Each row is where one point has got to under a steady rotation. How many ticks took it there?
The counts run from 0 to 932.
+0.79 -1.55 +1.44 -0.78 +0.32 +0.01 +2.73 -0.15 +1.05 -0.36 -1.89 +0.15
 +1.36 +0.00 -3.44 +0.43 +0.86 -1.13 +0.77 -2.05 +0.52 -1.59 +2.10 +1.10
 -2.46 -2.67 -0.09 -0.22 -0.95 +2.80 +3.76 +0.17 +1.07 -0.86 +1.60 +1.55
 +0.59 -1.38 +0.08 -2.70 -0.86 +0.66 +0.49 -1.45 -0.68 -1.41 -0.85 +1.10
 -0.08 +0.93 +2.88 -0.83 -2.05 -1.86 +2.83 +1.15 -1.15 -0.42 +4.15 +0.99
 +1.76 +0.79 -1.02 -0.53 -1.13 +0.60 +1.28 -1.11 +0.61 +1.49 +0.93 -0.56
 +1.36 -2.41 +0.78 +2.07 +2.03 +2.74 +1.82 : 293
-0.96 -0.12 -1.67 -0.41 -0.75 -0.85 -2.92 +1.62 -1.08 -1.58 +1.82 +0.51
 -0.78 -0.46 +1.88 -0.08 -1.27 +0.36 -0.45 -0.80 -1.92 +0.64 -0.17 +0.07
 +2.90 +2.37 +1.68 +0.25 +0.44 -2.44 -3.27 -0.94 -1.90 -0.71 +0.84 +1.67
 -0.80 +0.99 -1.38 +2.61 +1.16 -1.02 -3.15 +2.59 -0.26 +3.46 -1.28 -1.43
 -0.21 +0.61 -2.98 -1.05 +2.03 +1.42 -0.99 +0.51 +0.73 -0.86 -1.97 +0.95
 -1.33 -3.70 +0.06 +1.14 +0.52 -2.95 +1.42 +1.23 -0.54 -2.06 -0.70 +0.27
 -0.48 +2.61 -0.77 -1.52 -0.81 -1.67 +0.40 : 869
+0.21 -1.87 -2.46 +0.49 -0.10 -2.81 +0.44 +0.67 -0.89 +0.34 -2.22 +2.12
 +0.87 -1.68 +0.76 -1.16 +1.32 -1.77 +0.11 -0.24 +2.49 +1.56 +1.62 +1.06
 -1.53 -0.62 +3.13 +2.94 +1.25 -1.37 +2.74 -0.26 +0.03 -0.26 +0.02 +0.99
 -2.13 -0.27 +0.14 +0.76 +2.46 -0.77 +0.92 -1.58 +1.71 -0.18 -3.18 +0.99
 -0.22 +1.24 +1.41 -0.35 -0.68 -1.55 -0.65 -0.97 -1.99 -0.88 +2.18 -2.61
 -0.72 -2.15 -1.29 +1.37 +0.22 -1.56 -0.35 -0.82 +1.16 +1.28 +2.91 -0.29
 -1.38 -1.57 +0.39 -1.06 +2.08 +2.71 +2.67 : 86
-1.06 +1.42 +1.46 -0.64 +0.49 +1.79 -0.22 +2.77 +2.44 -1.78 +0.67 -0.39
 +1.54 -0.70 +0.24 +0.98 -2.34 +2.50 -2.61 -0.07 -1.49 -1.75 -0.68 -1.06
 +0.14 +1.23 -1.65 -2.49 +0.23 +1.16 -2.82 +1.15 -1.42 -1.51 +3.01 +2.39
 +1.84 +0.93 +0.70 -0.19 -1.69 +0.25 -1.87 +1.72 -2.86 +1.09 +1.37 -0.70
 -0.18 -1.43 -2.06 -0.76 +0.38 +1.04 +0.43 +1.81 +0.90 -0.99 -0.62 +1.37
 +2.81 +1.18 +0.38 -2.17 +0.67 -2.12 +3.41 +2.73 -0.01 -1.20 -1.60 +0.15
 +0.81 +0.68 +1.39 +1.74 -0.69 -1.92 -1.55 : 433
+0.07 -2.47 -0.37 -0.32 -0.77 -0.82 +0.95 -1.09 -3.61 +0.27 -0.98 +1.02
 +0.02 -2.48 -0.49 -1.18 -1.24 +0.16 -2.34 +1.00 -1.25 -0.55 +1.27 +1.19
 +4.61 -2.08 +2.23 +1.79 +1.12 -0.13 -0.39 -0.14 +1.91 -1.85 -0.96 +2.81
 -2.01 -0.55 -1.69 +0.00 +2.83 -2.73 +1.13 +1.18 -0.01 +0.90 -1.28 -0.24
 -1.80 +0.89 +0.39 -1.87 +2.69 -0.59 +4.22 -0.83 +0.18 +1.67 -0.79 +0.88
 -2.75 -1.68 -1.29 -0.17 +0.77 -1.16 +0.75 +1.10 -1.57 -0.97 +0.22 +0.31
 -1.16 +0.64 -0.49 -0.08 +0.10 +0.02 +2.95 : 469
-0.02 +1.56 +0.66 +1.71 +2.08 -0.79 +2.42 +1.55 -0.23 -1.22 -0.62 -0.12
 +3.34 -2.00 +2.10 -0.06 +0.66 +1.12 -0.03 +3.74 +0.71 -2.42 +2.14 -0.45
 -1.15 -1.04 -1.71 +1.78 +1.55 +1.37 +2.47 +1.83 +0.29 -1.87 -0.93 -0.16
 -0.36 -0.46 +2.36 -1.35 +1.05 -0.16 +3.39 -0.63 -0.33 -1.05 +1.55 +0.76
 -0.89 -1.67 +0.96 +0.19 +2.10 -1.92 +0.16 +0.11 -0.39 +1.33 +0.50 -0.86
 +0.81 +3.58 -0.48 -1.48 -0.60 -1.44 +0.30 +2.18 +0.80 +1.97 -1.31 +1.05
 -1.97 -2.81 +2.33 +0.32 -0.49 -0.82 -1.31 : 278
+1.22 +1.55 +1.07 +0.86 +1.15 -0.08 +2.64 -0.30 -0.76 -1.14 +1.38 -0.95
 +1.82 -0.50 +1.46 -0.43 +2.34 -0.87 +2.59 +2.80 -2.54 -1.88 +1.26 +0.20
 -0.03 +0.44 -3.17 +1.30 -0.74 +1.70 +3.86 -0.29 -0.23 -1.60 -1.48 -1.69
 -0.93 -1.05 +2.00 -2.94 +0.26 +1.24 +1.63 +0.05 -0.35 -2.30 +2.11 -0.16
 +0.11 -0.69 +0.63 +0.59 +1.11 -2.49 +0.39 +0.65 -0.19 +1.75 +2.13 +1.66
 +0.48 +2.63 +0.39 -0.56 -2.22 +2.27 +0.07 -0.85 +1.33 +3.16 -1.68 +0.72
 -0.20 -2.52 +0.65 +0.13 -0.50 -0.84 -1.90 : 505
+1.25 -0.36 -0.49 -0.23 +1.15 -1.01 +1.08 +1.44 -0.22 -2.68 +0.87 -0.88
 +2.21 -0.63 -0.39 -0.42 +3.41 -2.35 +2.09 -1.17 -2.21 -2.15 +3.33 +1.01
 -1.70 -0.45 +0.04 +0.38 -0.37 +0.75 +4.29 -0.28 -1.21 -2.22 +0.69 +1.06
 -0.49 -0.76 +1.93 -3.06 +0.37 +0.83 -0.38 -0.50 -0.32 +0.91 +0.38 +0.32
 +0.33 +1.45 +0.56 -0.32 -0.37 -2.80 +0.43 +2.02 -0.89 +0.18 +3.95 +2.84
 +1.30 -0.44 -0.09 +0.38 -2.95 -0.51 +1.45 -1.20 +1.73 +2.69 -1.03 -0.17
 +0.17 -1.85 -0.15 +1.16 +1.28 +1.13 +0.42 : 510
-0.79 +1.81 +1.25 +0.83 +1.15 +2.00 -0.12 +2.10 -0.42 +0.60 +1.20 -1.09
 +1.14 -1.14 +1.93 -0.43 -1.93 +2.44 -3.24 +3.29 -0.81 -0.73 -1.13 -1.32
 +1.55 +1.31 -1.90 -1.57 +0.93 -0.15 -3.18 +1.18 -1.49 -1.36 +0.59 +1.04
 +0.19 +1.43 +1.62 -0.10 -0.38 -1.11 +0.39 +0.62 -2.44 +0.12 +2.18 -0.58
 +0.38 -1.93 -2.71 +0.10 +2.04 +0.56 -0.58 -0.38 +1.62 +0.84 -3.58 +0.83
 +0.84 +3.17 +0.91 -2.34 +0.21 -0.42 +1.05 +3.20 -0.78 -0.78 -2.17 +0.77
 -0.98 +1.02 +0.76 +0.69 -1.60 -2.30 -2.30 : 659
+0.47 -0.70 +0.28 -0.60 -0.02 +0.62 +0.48 -1.46 -3.99 +0.68 +1.29 +0.08
 -0.45 -2.16 +1.56 -1.46 -0.15 +0.02 +0.33 +1.75 -3.61 -0.60 +0.97 +0.88
 +5.75 +0.73 -0.05 +1.95 -0.78 -0.85 -0.31 -2.69 +0.45 -1.62 -1.70 +0.83
 -3.07 -0.46 -1.53 +0.43 +2.12 -1.03 -0.76 +2.10 +0.10 +0.56 +0.43 -1.05
 -1.43 -0.18 -1.41 -0.76 +3.19 -1.46 +2.83 -0.43 +0.87 +2.39 -0.49 +3.00
 -2.50 -0.81 -0.93 -0.29 -0.17 +1.50 +0.07 -1.11 -1.14 -0.70 -1.42 +2.01
 -1.07 +1.11 -0.08 -1.21 +0.28 -1.51 +0.44 : 14
-0.90 -0.93 -2.18 +0.09 -0.14 -2.65 +1.40 -0.81 +0.29 -1.94 +0.04 +1.80
 +0.52 -1.67 +2.76 +0.87 +1.10 -1.27 +2.28 -0.58 +0.65 +0.73 +1.33 +0.89
 -1.87 -0.01 +1.56 +3.41 +0.52 +1.44 +3.99 -0.78 +0.73 +0.53 -2.15 -1.82
 -0.95 -1.95 -0.61 +0.95 +2.08 +1.39 +0.65 +0.80 +2.69 -0.31 -2.15 +0.19
 -0.47 -0.33 +2.25 +0.28 +0.91 -2.22 -1.28 +0.15 -1.99 -0.30 +2.62 -1.22
 -0.34 -2.15 -1.94 +2.01 +0.23 -1.20 -0.91 -2.17 +2.01 +1.67 +3.23 +0.69
 -0.87 -2.36 +1.37 -1.13 +0.18 +0.90 +2.32 : 82
-1.47 -1.16 -0.63 -1.72 +0.42 +1.69 -0.81 +0.95 +0.80 -3.26 +3.02 -1.29
 +1.34 -2.22 +0.52 +2.02 -1.42 +0.56 -4.17 -1.83 -2.83 -1.09 +0.64 -0.24
 -0.09 +1.21 +0.83 -1.11 +1.45 +1.36 -1.94 -0.34 -1.21 -1.13 +0.72 +1.90
 +0.93 -0.88 +0.19 -0.30 +0.59 +0.96 -2.62 +1.82 -0.97 +3.44 +1.35 -0.90
 -1.05 -0.35 -0.80 -0.97 +1.26 -0.86 -0.24 +1.71 -0.23 -0.06 -0.83 +3.95
 +2.67 -0.23 -1.72 -0.58 +0.13 -1.48 +2.73 -0.85 +0.58 -1.14 -0.39 +1.58
 -0.47 +1.45 +1.03 +2.04 -0.33 -1.31 +1.12 : 216
-0.70 -0.78 +1.47 -1.75 -0.86 +2.30 +2.05 -2.15 -0.85 +0.54 +1.57 -0.24
 -0.16 -3.26 +1.91 +0.60 -1.77 +1.11 -1.95 +1.46 -3.59 -0.01 -1.72 -0.53
 +3.56 +2.31 -1.64 +0.90 -0.87 +2.11 -0.43 -2.69 +0.34 -0.87 -1.51 -0.09
 -1.96 -1.48 -0.75 +0.38 +0.85 +0.81 -1.32 +2.30 -0.41 -1.01 +1.16 -1.97
 -0.72 -2.08 -0.69 -0.41 +1.93 -1.86 +1.93 -0.64 -0.05 +2.07 +0.06 +2.62
 +0.40 +0.86 -1.90 -1.22 +1.18 +2.40 +0.78 -2.55 +0.16 +0.11 +1.07 +2.57
 +0.11 +0.13 +1.89 +0.57 +0.29 -1.05 +0.55 : 235
+1.09 -0.55 +1.00 +0.78 -0.01 -2.01 +1.83 +1.97 +0.79 -1.31 -1.09 +1.81
 +2.30 -2.13 -1.03 -1.70 +0.68 -0.88 +0.12 +1.10 -1.45 -2.78 +1.33 +0.41
 -0.69 -0.92 -0.47 -0.61 -0.13 +2.00 +2.92 +1.54 -0.78 -3.06 +2.17 +2.21
 -0.09 -0.05 +1.21 -3.32 -0.09 -1.08 +0.62 +0.60 -2.57 -1.50 -0.95 -0.99
 +0.91 +0.69 +0.02 -2.00 +0.15 -0.99 +2.39 +1.86 -0.40 -0.98 +3.28 +0.08
 +0.99 -0.73 +0.36 -0.86 -1.79 -1.78 +3.76 +2.39 +0.97 +2.24 -0.15 -1.49
 +1.05 -3.64 -0.21 +0.88 +0.64 +0.95 +0.60 : 270
-0.45 +1.16 +2.04 -1.61 -1.63 +1.90 -0.76 -1.02 +1.10 +1.31 +0.67 -0.01
 -2.69 +0.98 -0.20 +0.92 -2.79 +1.91 +0.77 -1.57 -1.29 +0.79 -2.85 -0.68
 +2.84 +1.80 -2.09 -0.45 -2.48 +0.42 -3.65 -2.43 +0.43 +0.83 +0.94 -0.57
 +0.92 +0.11 -3.15 +2.48 -1.62 +1.15 -2.88 +2.29 -0.35 -0.26 +0.15 -1.57
 -0.09 -1.40 -2.03 +0.29 +0.29 +2.37 +0.98 +0.06 +1.72 -0.47 -0.38 +0.35
 -0.29 -1.55 -0.19 -0.42 +2.35 +1.54 +0.07 -0.82 -1.17 -2.70 +0.11 +0.67
 +1.96 +2.44 +0.54 -0.85 +0.26 -1.53 -0.94 : 860
-0.34 +0.17 +1.67 -0.46 +0.83 +2.93 +1.74 -0.90 -0.99 +0.23 +2.06 -2.30
 +1.70 -2.59 +0.56 +1.01 -1.09 +1.55 -3.56 +2.03 -2.40 -1.68 -0.13 -0.69
 +1.53 +0.61 -1.86 -0.69 +0.40 +1.92 -0.56 -0.17 +0.23 -1.21 -1.22 +0.77
 -0.66 -0.76 +1.57 -1.41 +0.37 +0.65 +0.80 +0.35 -1.23 -0.32 +3.26 -0.49
 -1.08 -1.55 -0.07 +0.06 +1.80 -2.09 +1.45 -0.40 +0.46 +2.66 -1.80 +3.52
 +1.59 +4.39 -1.25 -2.58 -0.16 +1.52 +0.55 -1.17 +0.02 +0.42 -1.06 +2.15
 -0.49 -0.10 +1.27 +2.26 -0.25 -1.65 -0.42 : 908
-1.30 -0.24 +0.73 -0.99 +1.76 +1.95 +1.75 +1.75 -0.99 -0.65 +0.08 -1.07
 +2.52 -3.33 +1.29 +1.37 -2.18 +2.47 -3.79 +0.48 -0.02 -1.25 +1.97 -0.34
 +1.50 -0.33 -0.34 +0.75 +1.84 +1.09 -1.51 -0.30 +0.16 -1.53 +0.43 +2.59
 -0.37 -0.63 +0.37 +0.64 +1.60 +0.17 +0.55 +0.24 -0.78 +2.05 +0.66 +0.76
 -1.94 -1.60 +0.02 -0.64 +2.76 -0.96 +1.95 +0.21 +0.09 +1.36 -1.15 +2.02
 +1.89 +2.48 -2.89 -1.98 +1.73 -1.84 +1.40 +0.69 -0.76 -1.36 -0.59 +2.68
 -1.78 +1.06 +2.86 +1.69 +0.36 -1.50 +0.85 : 683
+0.31 -1.19 -2.09 -0.63 -0.79 -2.02 -0.58 -0.49 +0.73 -0.20 -1.33 +1.38
 -1.17 +1.52 -0.91 -0.57 +2.05 -2.57 +3.29 -3.01 +1.32 +1.69 +0.69 +1.06
 -1.79 +0.19 +2.26 +1.15 -1.00 -0.90 +2.39 -1.50 -0.10 +1.11 +0.76 -0.54
 -0.62 -0.63 -1.33 +0.88 +0.33 +0.79 -1.51 -0.68 +1.88 +0.63 -3.07 +0.22
 +0.87 +1.68 +1.23 +0.05 -1.82 -0.36 -0.94 -0.01 -1.38 -1.87 +3.15 -1.27
 -0.68 -3.83 -0.61 +2.69 -0.26 +0.05 -1.07 -2.73 +1.00 +0.59 +2.40 -1.04
 +0.85 -0.02 -0.65 -1.20 +1.99 +2.69 +1.96 : 782
-0.32 +1.49 -1.51 +0.31 +0.97 -2.33 -0.22 +2.42 +0.84 -0.50 -1.54 +1.64
 +0.58 +0.47 +2.86 -0.24 +1.88 -0.40 +4.80 -0.87 +2.33 +1.42 +1.85 +0.15
 -2.07 +2.15 -0.04 +3.26 -0.17 -1.88 +2.12 -2.25 -1.60 +0.32 +1.16 -0.77
 -1.69 -0.09 +0.13 +2.74 +0.86 +1.14 -0.94 -0.96 +1.61 +0.45 -2.75 +0.81
 +0.60 -0.53 -0.11 +1.38 -0.20 -0.34 -2.22 -0.26 -1.18 -1.70 +3.18 -2.65
 +0.51 -2.00 -1.48 +2.02 +0.63 -1.39 -0.66 -0.95 +1.25 +0.96 +1.12 +0.43
 -0.69 -0.50 +1.44 -2.33 +1.57 +1.40 -0.26 : 326
+1.31 -0.99 +0.15 +0.88 -0.98 -2.50 +1.32 -0.66 -0.91 -2.35 +1.47 +0.96
 +0.97 -1.44 -0.10 -1.71 +1.25 -2.23 +1.95 +1.31 -4.03 -2.44 +0.18 +1.13
 +1.16 -0.03 -0.54 +0.25 -1.02 +2.16 +3.69 +0.99 -0.04 -2.74 -0.68 +0.30
 -0.22 -0.76 +0.75 -3.19 +0.37 -0.97 -0.05 +2.50 -1.47 -1.59 +0.42 -2.06
 +0.38 +1.17 +0.31 -2.01 +1.52 -1.75 +1.76 +1.72 -0.28 +0.17 +2.40 +1.68
 -1.40 -1.45 +1.43 +0.22 -2.60 +0.27 +2.40 +0.77 +1.10 +2.72 -0.17 -0.95
 +0.94 -3.02 -1.79 +0.01 -0.92 -0.06 -0.35 : 266
-0.41 +1.50 -0.67 -0.11 +1.06 -1.93 +0.25 +2.49 +1.30 -0.14 -1.66 +1.85
 +0.78 -0.03 +2.90 -0.17 +1.67 -0.15 +3.91 -0.86 +2.09 +1.49 +1.25 -0.16
 -2.42 +2.48 -0.55 +2.95 -0.49 -0.86 +2.18 -2.45 -1.75 +0.20 +1.76 -0.94
 -1.55 -0.31 +0.02 +2.66 +0.61 +1.58 -0.81 -0.84 +1.54 -0.33 -3.04 +0.26
 +0.75 -0.77 -0.09 +1.64 -0.66 -1.23 -2.90 +0.53 -1.12 -1.55 +3.62 -2.57
 +1.14 -1.51 -1.46 +1.56 +1.07 -0.76 -0.64 -1.55 +2.03 +1.38 +1.69 +0.28
 -0.15 -1.04 +2.11 -1.59 +1.80 +1.53 -0.21 : 325
+0.39 -1.25 -1.99 +0.44 +0.54 -1.41 +0.84 -2.34 -2.57 +0.26 -0.81 -0.05
 +0.07 -0.42 +0.63 -0.13 +1.71 -1.48 +0.94 +0.44 +1.69 +1.06 +2.51 +0.99
 -0.63 -2.18 +2.31 +3.06 +1.22 -0.31 +3.04 -0.40 +2.59 +1.04 -3.35 -1.49
 -1.56 -1.40 +0.02 +0.10 +3.01 -0.11 +2.66 -1.76 +3.33 -0.39 -1.01 +1.61
 -1.00 +0.32 +3.59 +0.51 +0.68 -1.92 +0.22 -1.30 -1.56 +1.47 +0.17 -0.89
 -1.91 -0.67 -1.39 +1.32 -0.45 +0.42 -3.06 -2.05 +0.19 +0.96 +1.58 +1.02
 -2.07 -0.50 +0.19 -0.84 +0.51 +0.85 +1.93 : 308
+0.32 -1.94 -1.81 +0.67 -0.19 -1.49 +1.19 -3.28 -1.90 +1.27 -1.00 +0.24
 -0.47 -0.86 -0.34 -0.58 +1.42 -2.03 -0.08 +0.94 +1.61 +1.44 +0.42 +0.87
 -0.72 -1.50 +2.37 +2.29 +1.09 -0.20 +3.32 -0.45 +1.88 +1.16 -3.05 -1.87
 -1.83 -0.60 +0.18 -0.18 +1.99 -0.53 +2.74 -1.68 +2.78 -1.48 -0.69 +1.14
 -0.09 +1.07 +2.75 +0.02 -0.50 -1.98 +0.01 -1.96 -1.46 +1.32 +0.30 -1.05
 -1.98 +0.64 -0.32 +1.25 -0.61 +1.17 -2.41 -2.48 +0.49 +1.97 +2.51 -0.02
 -1.25 -1.68 -0.34 -0.66 +0.78 +2.03 +1.95 : 310
+0.04 -0.82 +1.58 -1.62 -1.73 +2.45 -0.55 -1.74 +0.33 +3.85 -0.85 +0.15
 -2.75 +0.01 -2.19 -0.46 -2.73 +1.10 -2.39 -0.91 +0.03 +2.04 -3.64 -0.53
 +2.05 +1.71 +0.64 -2.49 -1.31 -0.41 -3.95 -1.66 -0.42 +0.94 +1.61 +1.64
 -0.75 +0.49 -1.59 +1.52 -1.41 -0.87 -2.52 +0.17 -1.27 -0.92 -0.25 -0.84
 +0.68 -0.21 -1.74 -0.77 -1.99 +2.08 +1.00 -1.45 +0.65 -0.27 -1.35 -0.08
 -0.35 -0.15 +0.28 -0.91 +2.24 +2.43 +0.01 -1.44 -1.46 -2.48 +1.32 -0.16
 +1.26 +1.85 -0.25 +0.36 +1.10 +1.03 +0.20 : 856
-0.25 +0.25 -0.68 -0.04 -1.93 -0.58 -2.62 -0.45 -0.16 -1.79 +3.79 +0.14
 -1.78 +0.48 +1.49 -0.57 -0.27 -1.11 +0.49 -0.32 -4.88 +0.19 -2.18 -0.11
 +2.57 +2.82 +0.06 -1.37 -1.32 -0.25 -2.22 -0.15 -1.69 -0.65 -0.80 -0.70
 +0.79 +0.66 -1.16 -0.19 -0.82 -0.43 -3.42 +3.46 -0.80 +0.93 +1.18 -3.09
 +0.84 +0.48 -2.90 -0.84 +1.40 +1.56 -0.93 +0.81 +0.63 -0.33 -1.38 +2.17
 -1.49 -2.78 +1.83 +1.21 -0.70 +0.31 +1.06 +0.15 -0.34 -0.92 -0.96 -0.56
 +1.28 +1.11 -1.85 -1.07 -1.88 -1.94 -0.98 : 645
+1.00 +0.41 +1.26 +2.08 +0.80 -0.32 +2.73 -0.99 -0.34 +1.24 -1.55 -0.62
 +1.27 +0.03 -1.86 -0.72 +1.41 -0.35 +0.15 +2.69 +1.53 -1.55 +0.82 +0.04
 -1.49 -2.83 -1.26 -0.03 +0.08 +1.59 +3.45 +1.85 +1.62 -0.37 -1.27 -0.66
 +0.06 -0.28 +2.09 -3.13 -0.37 -0.65 +4.08 -2.36 -0.85 -3.25 +1.22 +1.50
 +0.22 +0.01 +2.50 +0.20 -0.51 -1.26 +1.67 -0.10 +0.00 +0.89 +0.94 -1.25
 -0.12 +3.35 +1.25 -1.60 -1.65 +1.44 -0.58 +1.13 +0.32 +2.57 -0.61 -1.08
 +0.11 -3.24 +0.05 +0.95 +0.28 +0.92 -0.55 : 744
+0.00 -0.25 -1.10 -0.36 -0.38 -0.49 +0.60 -2.45 +0.36 +0.90 +0.66 -0.05
 -1.05 +0.49 +1.25 +0.54 +2.13 -1.71 +2.47 -0.36 +0.64 +2.00 -0.64 +0.40
 -1.46 +1.95 -0.10 +1.88 -0.92 +0.09 +2.71 -2.54 +0.26 +1.85 -2.01 -3.18
 -1.92 -1.27 -0.14 +0.91 +0.52 +2.23 -0.05 -1.40 +2.52 -1.54 -0.40 +0.09
 +0.79 -0.03 +1.46 +1.65 -1.57 -2.05 -1.92 -1.28 -1.46 +0.33 +1.96 -0.73
 +0.09 -0.60 -0.43 +1.65 -0.14 +2.45 -2.72 -4.82 +1.86 +1.62 +2.90 +0.80
 -0.06 -0.91 +0.72 -1.06 +0.95 +1.23 +0.73 : 777
-0.23 -0.04 +0.74 -0.74 +0.43 +1.61 +1.31 +1.16 -2.40 +1.74 -0.09 +0.48
 +0.65 -3.90 +2.62 -0.42 -2.08 +2.43 -2.76 +2.60 -1.05 +0.25 +0.03 -0.22
 +4.37 +2.12 -0.70 +1.64 +1.04 -0.62 -1.95 -2.63 -0.38 -1.89 +0.03 +1.49
 -2.92 -0.42 -0.37 +1.86 +2.02 -1.16 -0.39 +0.87 -1.16 +0.36 -0.01 -0.43
 -1.22 -1.42 -1.80 -0.57 +2.69 -1.17 +1.78 -1.18 +0.45 +2.44 -1.12 +0.93
 -0.15 +1.05 -2.40 -1.80 +2.29 -0.28 +0.75 -0.21 -0.81 -0.80 -0.48 +2.67
 -1.73 +0.79 +2.44 -0.36 +0.97 -1.07 +0.32 : 10
-1.27 +0.89 -1.88 -0.58 +1.27 +0.88 -2.44 +1.87 +2.87 -2.32 +1.41 -1.47
 +0.75 +1.79 +0.62 +2.04 +0.46 -0.12 -0.60 -3.07 +1.78 +0.92 +0.60 -0.88
 -4.45 +1.37 +0.72 -1.55 +1.27 -1.26 -1.58 +0.30 -2.05 +1.91 +1.46 -0.74
 +1.83 +0.63 +1.11 +1.68 -1.05 +2.35 -1.77 -1.29 +1.18 +3.36 +0.26 +0.82
 +0.62 -0.45 -0.28 +1.89 -1.55 +0.59 -4.40 +1.18 -0.40 -1.96 -0.78 +0.36
 +3.16 +0.01 -0.64 +0.62 -0.01 -1.76 -0.55 -1.08 +0.85 -0.66 +0.04 +0.22
 +0.21 +2.11 +0.53 +1.18 +0.02 -0.12 -0.61 : 596
